W =
123  153  115  119  138  136  117  113
128  134  149  118  139  112  108  128
Rows and columns are counted from 1.
(1, 1) = 123
(2, 4) = 118
(2, 8) = 128
(2, 5) = 139
(2, 3) = 149
(1, 4) = 119

A =
[[147 107 133 119 122 133 149]
 [124 123 129 116 147 132 120]
 [106 136 126 131 125 118 130]
 [129 134 128 129 121 133 130]
 [138 131 129 123 129 142 137]
 [107 122 130 133 120 137 135]]
Rows and columns are counted from 1.
(1, 1) -> 147
(5, 5) -> 129
(1, 2) -> 107
(5, 2) -> 131
(6, 3) -> 130
(6, 5) -> 120
(4, 6) -> 133
(3, 2) -> 136
(6, 7) -> 135
(1, 3) -> 133
(5, 7) -> 137
(2, 1) -> 124
(4, 5) -> 121
(4, 4) -> 129
(3, 1) -> 106
(2, 3) -> 129

arr =
149  133  121  127  142  125  142  126  122
136  130  125  128  130  127  133  128  125
139  134  120  127  108  132  126  131  132
151  135  119  127  117  128  142  130  122
134  130  125  128  141  125  134  126  123
144  133  122  127  131  126  138  128  123
Rows and columns are counted from 1.
row 1 col 1 -> 149
row 3 col 9 -> 132
row 1 col 5 -> 142
row 1 col 6 -> 125
row 2 col 2 -> 130
row 4 col 7 -> 142
row 1 col 2 -> 133
row 2 col 8 -> 128
row 5 col 9 -> 123
row 5 col 4 -> 128
row 6 col 9 -> 123
row 2 col 5 -> 130
row 6 col 5 -> 131
row 6 col 8 -> 128
row 4 col 8 -> 130

grid =
[[129 134 137 132 142 134 140 128 123 127]
 [134 128 122 131 130 144 132 121 127 138]
 [135 124 130 129 124 126 120 134 128 117]
 [136 128 123 134 125 117 121 123 131 132]
 [130 123 130 127 119 135 121 137 117 126]
 [114 130 124 117 133 129 138 126 135 131]
 [127 126 149 125 132 142 128 134 128 128]
 [127 122 138 121 126 129 128 121 136 139]
 [128 128 143 136 127 134 131 125 128 134]
 [136 119 130 132 118 135 114 128 130 135]]
Indices start at 1.
row 1 col 1: 129
row 5 col 1: 130
row 3 col 7: 120
row 2 col 9: 127
row 4 col 7: 121
row 2 col 6: 144
row 4 col 5: 125
row 6 col 1: 114
row 1 col 4: 132
row 8 col 8: 121
row 6 col 6: 129
row 9 col 6: 134
row 5 col 7: 121
row 9 col 2: 128
row 3 col 9: 128
row 5 col 6: 135
row 5 col 10: 126
row 10 col 3: 130
row 4 col 8: 123
row 5 col 5: 119
row 2 col 3: 122
row 7 col 8: 134
row 3 col 5: 124
row 1 col 10: 127
row 6 col 8: 126
row 10 col 1: 136
row 3 col 10: 117
row 4 col 3: 123
row 1 col 8: 128
row 8 col 10: 139
row 3 col 6: 126
row 10 col 6: 135
row 9 col 3: 143
row 4 col 9: 131
row 6 col 9: 135

B =
113,120,114,121,137,132
122,114,129,120,138,133
140,124,113,124,121,124
106,135,111,137,121,128
115,120,106,115,129,128
112,131,134,109,120,110
137,145,127,112,109,130
115,136,132,120,115,114
129,128,128,106,125,120
139,126,136,112,113,128
Rows and columns are counted from 1.
(1, 1) => 113
(9, 3) => 128
(4, 2) => 135
(4, 1) => 106
(2, 2) => 114
(5, 2) => 120
(3, 2) => 124
(6, 6) => 110
(1, 5) => 137
(7, 6) => 130
(6, 5) => 120
(1, 6) => 132
(7, 4) => 112
(7, 3) => 127
(8, 3) => 132
(3, 4) => 124
(9, 6) => 120
(8, 2) => 136
(10, 2) => 126

data =
[[124 126 136 132 131 119 137 124 130]
 [129 134 135 128 137 150 133 114 130]
 [116 116 122 118 128 123 117 142 126]
 [134 143 142 129 128 140 139 128 109]
 [139 126 124 128 135 127 114 105 121]
 [135 134 141 133 122 136 134 141 147]
 [132 121 125 136 129 121 129 133 113]
 [121 135 128 126 142 119 134 126 138]
 [131 143 134 130 137 136 134 127 126]
 [123 115 122 127 131 120 130 123 128]
 [120 132 126 135 116 125 125 148 116]
 [139 131 135 139 129 116 132 129 121]]
Rows and columns are counted from 1.
(1, 1): 124
(5, 2): 126
(2, 3): 135
(5, 5): 135
(3, 5): 128
(9, 2): 143
(4, 2): 143
(9, 6): 136
(5, 9): 121
(12, 2): 131
(7, 6): 121
(6, 1): 135
(1, 6): 119
(10, 1): 123
(10, 2): 115
(4, 8): 128
(9, 3): 134
(7, 7): 129
(12, 3): 135
(3, 7): 117
(11, 7): 125
(11, 9): 116
(10, 4): 127
(2, 5): 137
(7, 1): 132
(1, 8): 124
(6, 4): 133
(1, 2): 126
(8, 9): 138
(11, 3): 126
(7, 4): 136
(2, 8): 114
(6, 2): 134
(9, 7): 134

m =
[[119 116 131 125 125 122 139 131 135 139 131 125 134 135 127 114]
 [127 121 122 128 137 133 127 135 119 126 118 129 134 128 124 119]
 [125 135 132 126 132 131 128 121 121 117 122 103 123 129 135 143]
 [135 125 115 128 127 120 132 125 120 113 139 134 132 126 119 107]
 [137 101 117 129 128 125 123 135 120 131 144 110 124 128 136 105]
 [127 119 143 128 129 133 133 129 118 121 139 132 112 125 137 117]
 [130 121 144 129 132 140 128 120 111 101 107 115 141 128 126 147]
 [124 123 124 127 130 137 131 127 139 138 124 124 128 123 134 106]
 [136 136 113 129 120 128 124 130 136 130 124 116 143 128 121 117]
 [131 138 128 135 127 136 124 127 137 126 133 139 136 127 123 128]
 [137 121 126 129 142 122 127 117 115 133 137 118 153 133 124 125]]
Indices start at 1.
row 1 col 1: 119
row 1 col 13: 134
row 3 col 12: 103
row 7 col 3: 144
row 7 col 5: 132
row 8 col 8: 127
row 8 col 4: 127
row 4 col 7: 132
row 3 col 9: 121
row 9 col 7: 124
row 8 col 3: 124
row 11 col 13: 153
row 8 col 10: 138
row 3 col 1: 125
row 2 col 9: 119
row 6 col 10: 121
row 11 col 14: 133
row 7 col 11: 107
row 11 col 1: 137
row 6 col 3: 143
row 4 col 9: 120
row 7 col 1: 130
row 5 col 1: 137
row 7 col 6: 140
row 2 col 13: 134
row 3 col 15: 135
row 3 col 13: 123
row 4 col 8: 125
row 6 col 5: 129
row 11 col 15: 124
row 6 col 15: 137
row 10 col 12: 139
